Y: several groups of rows, each row roughly a mix of its group's hidden directions
Y (144 x 10)
[[ -7 -11 -15  -7  10   9  12 -21  19 -12]
 [ 18   8 -24  13   2   3  14  -1 -15 -13]
 [ 22  -6   4   1  18  17 -24  -4   0  -3]
 [  3   3 -27   8  14  -3 -22   0   2 -16]
 [-35  -2   3  -2  -8   9 -11   4  -6  12]
 [ 30   3  19  -7  -2  -4  10   7   9  14]
 [-12  12   2   1   4  13 -25  16 -14  14]
 [ 35   0   3   0  18   0  -5  -1  13   0]
 [ -3  -4  -3 -15   8  20 -16 -21   6 -16]
 [  5   1  -4  36  -8 -12   8   1  -1 -11]
 [ 11  -3 -14 -12 -11  15  -6  18   0  24]
 [  4 -27  -3 -10  -8 -17   0  14 -16  10]
 [  4   3  -9  10   5  11  15 -24  18  16]
 [-18  14  25 -14 -16   2  -9   4   2   2]
 [ 19   3   0   7  24   6  22  -3 -14   8]
 [ -3   8   6  18  15 -10  -7  16 -20 -16]
 [ 13   6 -10 -13   8   9 -20   7 -14 -21]
 [  8  21  11  15  -6  22  -8  17   2  -2]
 [ 23   1  -7   6  17   6  24  -5 -14   3]
 [  9   4  26   5  21  10  -3   7  14  13]
 [-26   4   4  13   6  -2   4 -28   6  -1]
 [  7  11   1 -12  -3   9 -16 -21 -17  18]
 [-25   1   9  19 -14  -4   3  10  -5  18]
 [ -5  28  15   1 -21  -8  -2 -11  -4   5]
 [-10  29 -12  16  -4 -11   5   5   8  13]
 [ 23   0  14 -21  -6 -17   8 -11  -1  -7]
 [ -5  11  17  19   6   8 -24  -3 -16  -1]
 [-21  -6   6 -14 -14 -13  -4 -21 -14   2]
 [ -5 -15  -6  14 -15  14 -13 -20   7  15]
 [ 10 -10  26  -2  29  -1  -3  -4   0  -3]
 [ 13   1   7  15   7  10   6 -24  23  -5]
 [ -4  -4  16  -6 -24   8 -15 -14  11 -15]
 [  8   0  17  -3  24 -21  20  -1  -2   0]
 [  9  -5  11  -3 -17  11 -31  -7  10   5]
 [-12  -3   8 -15 -13 -30   3   6   3 -13]
 [ -7   5  17 -30  -1   4  -1  10  12 -15]
 [ -7  -9  15  -3 -15 -11 -23   3  13 -18]
 [-20   0 -11  18   0  20  10 -15 -11   7]
 [-20   6  -3 -18  -4  23 -16   0 -11   8]
 [-20 -10  10  -8 -15  10  24  -8  -8   5]
 [ 20   2  -5 -11   4 -20  16   8  16  14]
 [ -8  13  18  -1  14  14   9  -2 -10 -25]
 [ 22 -22 -11 -12  -5  16 -11  -5  10   1]
 [-19  30   9  -1   5  16  -5  -5   8   0]
 [-10  -6 -11  18  -4  -9 -18  14  10  21]
 [ -3  -2   1  15   7  14  19   4  29  -1]
 [ 35  -1 -10  -5  13   7  -4   6 -11   2]
 [-10  11  -2  19   2 -15 -24   7   5 -15]
 [ 11  -6  -5  18   0  25  13 -17  12  -2]
 [  0  -8 -14 -19  -6  -2   8  22 -22   5]
 [ 15  15  14 -10  -3   0 -23  -6 -21   1]
 [ 12  16   4 -11 -17 -22  -2  -6   0 -19]
 [-19 -21  -8   1  11  15   1 -21  -2 -10]
 [-24  -4  -7 -22  -7 -16  -6 -12  -8 -10]
 [  4 -16   0 -18 -19 -17   5 -22  -5  -2]
 [-19  -4  18  -2 -10   1  12 -15  23   7]
 [ -2   3  16  -6  10   8  -1  34   9  -5]
 [ 12 -15 -22  24  14   1  -6  -8   5  -4]
 [ 19  -2  25  -4   6  11 -16  13   7  -9]
 [-35   8  -3   2   3  -4  -9  -1 -10  16]
 [ -7  -4   0 -11  21  25 -16 -14   4  -1]
 [ 11 -10   8  23  -8  -5 -27   4   3  -9]
 [ -5 -10  14  12  -5 -17 -11  18   0 -23]
 [ 27 -10   3  12   2   4  19   7  14 -10]
 [ 19 -13  -5  10   7   4   5  10  22 -20]
 [  3   0 -31  -3   9  -7   8 -19 -14   1]
 [  0   8  21 -27 -11 -14  -4 -14   0   1]
 [-26  10  16   5  16 -16  -2  -1 -12   1]
 [ -4  -2 -16 -19 -15 -22  -4  11 -16  -3]
 [-17  -3 -15  -4   3 -18  13 -26  -3  -1]
 [  9  10  12  12  28  14   0   3 -15   8]
 [  9   0   7 -34 -11  -3   2   9  12  10]
 [  3   1   9   1  14  -9  17  31   3  10]
 [  1  27  24 -13   9  -4   4   6  -2  10]
 [-30  -3 -10   0 -14   1 -13   6 -15  11]
 [ -6  17   2  28  13  -1  -6   1 -13 -16]
 [ 10  23 -16  19   8   2  12   6   6 -14]
 [ -2   0 -21 -24   1 -10  15 -11  14  -3]
 [  8 -18  -9   4 -12  27  15 -12   4  -2]
 [ 17   5  -3 -21  -1  -1 -14  20 -19   0]
 [-29   9   0  -9 -13 -18   3  12  -6   9]
 [ -2  -2  11   7  -6  30 -10  19  -4  11]
 [ -2   6   4  14   3  -3   0 -36   2  12]
 [-10   9  -1  -2  16 -24  17   1 -21   5]
 [ -7 -26  -5  -1   3   3  16   4  25  -9]
 [  2  10  13 -34   3   3  -4   1   1 -17]
 [ 15  17  -5  18   5  -4 -11   6 -24  11]
 [ 19  20  -9 -22   0  -8 -13  11  -3   6]
 [-19  -4 -12  -1   5   4  31   1 -11   9]
 [ 34  -8 -12  -2  -5   7  15  -3   7  -4]
 [-19 -13  -6 -25 -15   1  -3  15   3  -9]
 [  8  14   3  19 -10   2   2  -6   1 -32]
 [  2  19  -8  18  -1  -8   5  27 -12   3]
 [-14 -25  -1 -16  -2   7 -13 -18  -4   8]
 [-28  -8   8  -9   4  -5  15   2  -8  20]
 [  0   8   3  20  16 -20   9  -7 -21  -5]
 [-31   1   8   2   6   8   1   4 -21  13]
 [  6 -13 -17   7   5  -4  -2 -33 -10  -2]
 [  2  10  14 -26 -15  -6  13 -11  -7 -13]
 [  6  -6   8  -6  -4   0   6 -36  14  -2]
 [-17 -22  12 -19   4   7   2   6  -9  16]
 [ 16  -1 -15  21  -2 -20 -18  -1  10   0]
 [  4 -16 -22  15  -3 -17  10   3 -14  14]
 [ 12   5  -3  -7  26  10 -15   8  10 -19]
 [  7  -7  -5  -4   4   7   4  23  15 -28]
 [ 20  -3 -20  22  -4  -5  -6  12 -12  -9]
 [-15  -4   4   9   6 -23  19   3 -19 -10]
 [-32  -7 -20   6 -10  -2  -7  -3  -5  -5]
 [  5   9 -20  22  10  -5 -16  18   4  -8]
 [  0 -12  -9  26   7  12   7  21  10   3]
 [  8   9  13 -35   0  -2  -4 -10  -4   8]
 [ -1 -26 -13  23   5   6   1   3  13  11]
 [  2   5  11   3   4   5 -14  30 -18  -9]
 [-12  -7   9  10  -8 -13 -18 -23  13 -11]
 [ -7   2   6  12  17  12   6  28  15   0]
 [ 27   7 -21   5  13   5   6  -2  -1  16]
 [-18 -11  16  -5  -2  19  -8   3  22  -7]
 [  4   2  -2   3  -9 -17  -8 -20 -13  27]
 [ -7  25  -8  10  12  -5  -4   8   0  25]
 [  2  19  -2  26  17  15   7  -8  -4   8]
 [ 17  -7 -12  13  -1  -8  -3   5 -30  10]
 [  3  25 -12  22  -2  19  -4   4  -8   5]
 [  2   9  12  10 -18 -29 -12  -9   2   4]
 [-32   4   4  10  11  -2  14   1 -14  -7]
 [ 11  26   5   3  -4 -16  11 -17  -9  12]
 [  7  -8  12  -1 -12 -19 -20   8 -21  -8]
 [  2  -3  18 -10 -14   9  28  14   6   5]
 [-22  14 -10  11  -2   5  16 -16  17   3]
 [ -4   3  13 -12  -8   3 -34   6   1 -12]
 [ 10   9 -15   2  26  -1   2  18 -18   7]
 [-14  -5   9  26   6  10  16  15  10  -4]
 [-19 -21 -16  -9 -16  -4 -10   0 -13   0]
 [ -5   9 -13  22 -13   1  21   4 -18  -7]
 [ -5  28   8   7  10   0   0  19 -10  14]
 [  0  -7 -26 -13  -7  10   7 -18   3  19]
 [ -9   0  -4  -7  20  -6   8   4 -28  18]
 [ 27   0 -15   3   2   4   7   5 -17  19]
 [ -3   4  -7  -3   2   9  -9 -39  -2   3]
 [-12   4  31   1 -10 -14  -5 -14  -2  10]
 [ -1   5   2  14  -8 -10   6 -21 -24  17]
 [-30 -16  12  -7 -10   8   7  -1   2  13]
 [-18   9  31  11   5  -4   6   1 -10  -7]
 [-14   5   9  14   9 -11 -12  10 -24 -15]
 [ 23 -12 -14  12  19  11   5  -3   8 -13]]
the two rows of each list that fit no group, in list order (the others fit one group, some only roughly)
  Q_110: [-10  -4 -15   5  32  16  -6   3   0   8]
  Q_702: [  8  29   1 -10  -9   2   0 -25   6   4]
  Q_212: [ -4 -22  23   5  -2   2  -6  12   2  23]
  Q_455: [ 14 -15  -8 -24   7   3 -18   6 -12   7]
  Q_590: [-10   1   0 -12   3 -22 -12  -5 -23 -17]
  Q_860: [ 10   8 -18  -6  -6  17   7 -29   3   5]
  Q_443: [16 -8 10 28 10 -4 -1 11 16  1]
  Q_69: [ 23   4 -18   1 -10  -5  17   5 -15 -13]
  Q_317: [-14  -6  14  -6   8 -26  10 -10  18   1]
  Q_290: [-11  -1  19  20  -5  17   0 -18   4  15]
  Q_702, Q_860
  Q_841: [ -2  -2 -29  -1  -1 -21  -6  15 -11   4]
  Q_608: [-22   4   2  -7  21  15  -2  -8 -15 -16]
  Q_51: [  1 -19 -17 -19   8  -9  20   2   8 -12]
  Q_396: [ -6  -1  -5  20 -21 -23  -7   9  13   1]
  Q_843: [  9  13  14  28 -16   6  -9   6   7  -7]
  Q_318: [ 22 -23  19  -8  13   4   5   1   8  -2]
  Q_331: [ -6 -14  -1  20   4   6   7 -24  -3 -21]
  Q_91: [28  4  1 28  3 -6 -4  6 -5  4]
  Q_513: [ -8   6   2  11 -14  -8 -21  -7 -28   1]
  Q_640: [-23  -1  -5  -8   9 -23 -10  -6   6  18]
  Q_830: [-31 -10  18   2   9  -1  -3 -15   1   2]
  Q_841, Q_513
  Q_783: [ -4  -2 -13  18  -9   6   6 -15  23 -17]
  Q_895: [-20 -15   8  -1   4  14 -10  16  16  15]
  Q_805: [ 2 -7 17  1 19 21 11  5  2 21]
  Q_60: [ -3  12 -12  15   9 -10   4  11 -27 -12]
  Q_493: [  2 -15  31   6  16  14   1  -3   7  -5]
  Q_820: [-21   6 -23   0   1   9 -16   6 -19   1]
  Q_228: [  1   6   8   3 -29  11   7  22   1 -10]
  Q_744: [-11  13 -21  10  20  10   4 -15  -1  12]
  Q_806: [  6  -2   4  -3  -5 -26  -1  -7   9 -29]
  Q_404: [ 12 -18 -12  11  13 -22   3  -1  -8 -16]
  Q_161: [ -5   1  20  12 -26  -7 -15   9  -6   7]
  Q_981: [ -8   5 -28  12   3  -8   9 -20  -8  11]
  Q_60, Q_404
  Q_456: [-21  21 -20  -6   0 -10  16   6  -6   2]
  Q_813: [  3  -3 -36   7   7  -1 -15   0  -6   9]
  Q_882: [ -4 -10 -12  -7   3  14 -20   1  10  27]
  Q_6: [  1   7 -29 -16   0   6  -1 -14 -18  -3]
  Q_174: [  9   7 -15  16   7  -2 -13 -24 -13  12]
  Q_565: [-12  20 -12  12  11  20  15   4  -2  12]
  Q_505: [-16  -1  -6 -18  -9  11 -19  -6   2 -23]
  Q_763: [ 16   2  -7  24 -12  -7  16   4 -10  17]
  Q_948: [  1 -14   8 -14   8  21 -14  -4  12 -20]
  Q_247: [-13   5  19 -15  -7  -9   2  -8 -19 -20]
  Q_477: [ 11 -20 -22  -7  14  -7   0  12 -18   1]
  Q_525: [ 11   6   3  -3   5 -20  -2   2 -28  19]
  Q_565, Q_247
  Q_689: [ 14   9   4   7   4 -19   4 -23  22  -6]
  Q_46: [ -7  -6  -2 -12 -10 -21 -22 -17   2 -13]
  Q_864: [-16  -5   7  -8 -10  19 -11  16 -21   8]
  Q_359: [-16  -2   0 -22   1 -22 -12   7   7  17]
  Q_959: [ -2  18  -5 -12   6  -7  25 -20  11   0]
  Q_170: [  2  18 -15  10 -20 -21  11   1   8  -7]
  Q_328: [-15  21  16 -14  11   9  -3  -4 -20  -4]
  Q_300: [-16   4   3  23 -15 -11   5  -9  21   7]
  Q_201: [  4   4  22  -4  -9  -1  11  -9  28 -12]
  Q_617: [  1 -17  14  -1  -1  13 -11 -16   4 -26]
  Q_886: [ 15   3   3   0  -7  29 -17 -18   0  -6]
  Q_300, Q_886
  Q_632: [-10  -7  -5  25   4   7  14 -20 -15  -5]
  Q_551: [  6  -4   8 -19 -16  11   9   9 -17  20]
  Q_487: [ 16   1  -3 -12 -14  13 -24   5  -9  16]
  Q_970: [-24 -17 -14   6 -10  12  20   4   0   1]
  Q_990: [ -9  -4  11  -3  -2 -29  -7   2  -4 -24]
  Q_356: [ 12 -11  -4  28  17  -1  12  -3 -13  -7]
  Q_669: [ -7 -17   3 -20 -13  15  -1  16 -13  12]
  Q_724: [ 13  -3   2   3  23   6  -4 -17   2 -26]
  Q_199: [14 10 -2 -9 10  5 11 22 22 13]
  Q_436: [  5  -4  12 -20 -15  18   2  18  -6  15]
  Q_824: [-10   4   0   2  -8 -15  -1  -1 -20  30]
  Q_356, Q_199
  Q_113: [-22 -10   0  10 -23  13 -14  -2  11  -4]
  Q_540: [ -5   2 -16   0   3   8  -9   5 -14  33]
  Q_656: [  2  -7 -19   6   7   2  19  26  10  -7]
  Q_100: [-25  -6  -8   1   5   8  -9  -8   9  26]
  Q_88: [  2  13 -15  22 -17  -7  -1 -12 -16   9]
  Q_68: [ 29   6  -3  -7  -2 -16  -9 -22   1   2]
  Q_497: [ 1 36 10  0  8 -6 -9 -6 12 -2]
  Q_923: [  2  -8 -10  12   2  13   7   6  34  -5]
  Q_719: [  2  -4 -17  -2  24  23  -7  10  -8  11]
  Q_171: [-16  12  12   8  17  -6  -3 -26  -4  11]
  Q_213: [ -1 -16   0 -10 -26 -11  15 -19   3  -5]
  Q_372: [ 29  10  20   7   2   4 -14  -6   9   2]
  Q_584: [-16 -30 -16 -11   5   1   5  -6  -5   8]
  Q_922: [  6  13  -1 -27   2 -14 -19 -13  -4  -9]
  Q_497, Q_171
  Q_31: [ -9   6  24  18 -17  -7   8   0  13  12]
  Q_503: [ 22  15   8  15 -14  13 -14   7  -4  11]
  Q_233: [ 23  -5 -23  -3 -15  -8   9   8  12  -9]
  Q_519: [ 13  -1  -4  13  31   5   4 -18  -3   5]
  Q_633: [ 16  12  20 -18  14  -9  13  12   2   1]
  Q_191: [  4  -7  -6  -1  17   5  23   2  25 -13]
  Q_7: [ -3   9  -7   3  14  23  11  24  -5 -11]
  Q_822: [ 23   1   1 -23  -4  -1  14   1  12 -19]
  Q_144: [ -5  15  16  -6  -4 -14   0   4 -17  25]
  Q_579: [-12   0  -2  -9   8  -4 -14  10 -34   1]
  Q_264: [ -4  -1 -16 -10  -3 -13 -15 -28  11  -5]
  Q_75: [ -6 -28   4  11  -2  11  20  -7  15   0]
  Q_739: [  5   2  29 -23   6 -12   4  -8  -9   0]
  Q_450: [-21   6  17   8  13   8 -19   0   7  15]
  Q_503, Q_739
  Q_120: [ 18  -2  15   6  -8 -26 -16   4  -7  10]
  Q_63: [  0 -11  -9  -1  -5  17  19  26  12   1]
  Q_104: [ 10 -13 -13   6   5  19  21 -17 -10  -7]
  Q_637: [-15  12  -1  -7   7  11 -14 -23  19  -9]
  Q_524: [  6 -15 -11 -11  -3 -11  -6 -32   4  -8]
  Q_234: [-26 -21 -16  13  -8   8   7   0   3  -4]
  Q_10: [ -8 -11 -10 -11  -3 -16  25  15   2 -14]
  Q_387: [  7  -6  -5 -19  -6 -19 -18  10  20   9]
  Q_721: [ -4  17   0 -19 -23   9 -19  10   1  -3]
  Q_705: [ 15  -8  15  -1   8  -2  -1 -28  -2  19]
  Q_172: [ 23   0   4  -9 -12   7 -16 -20  -3  17]
  Q_478: [-12   8   5   6   5  35   0  -4   7  12]
  Q_582: [ 18  14  -1  -8  -6 -23  19  15   0   2]
  Q_126: [-2 21 11 18  4  5 17 -7 21  0]
  Q_120, Q_721
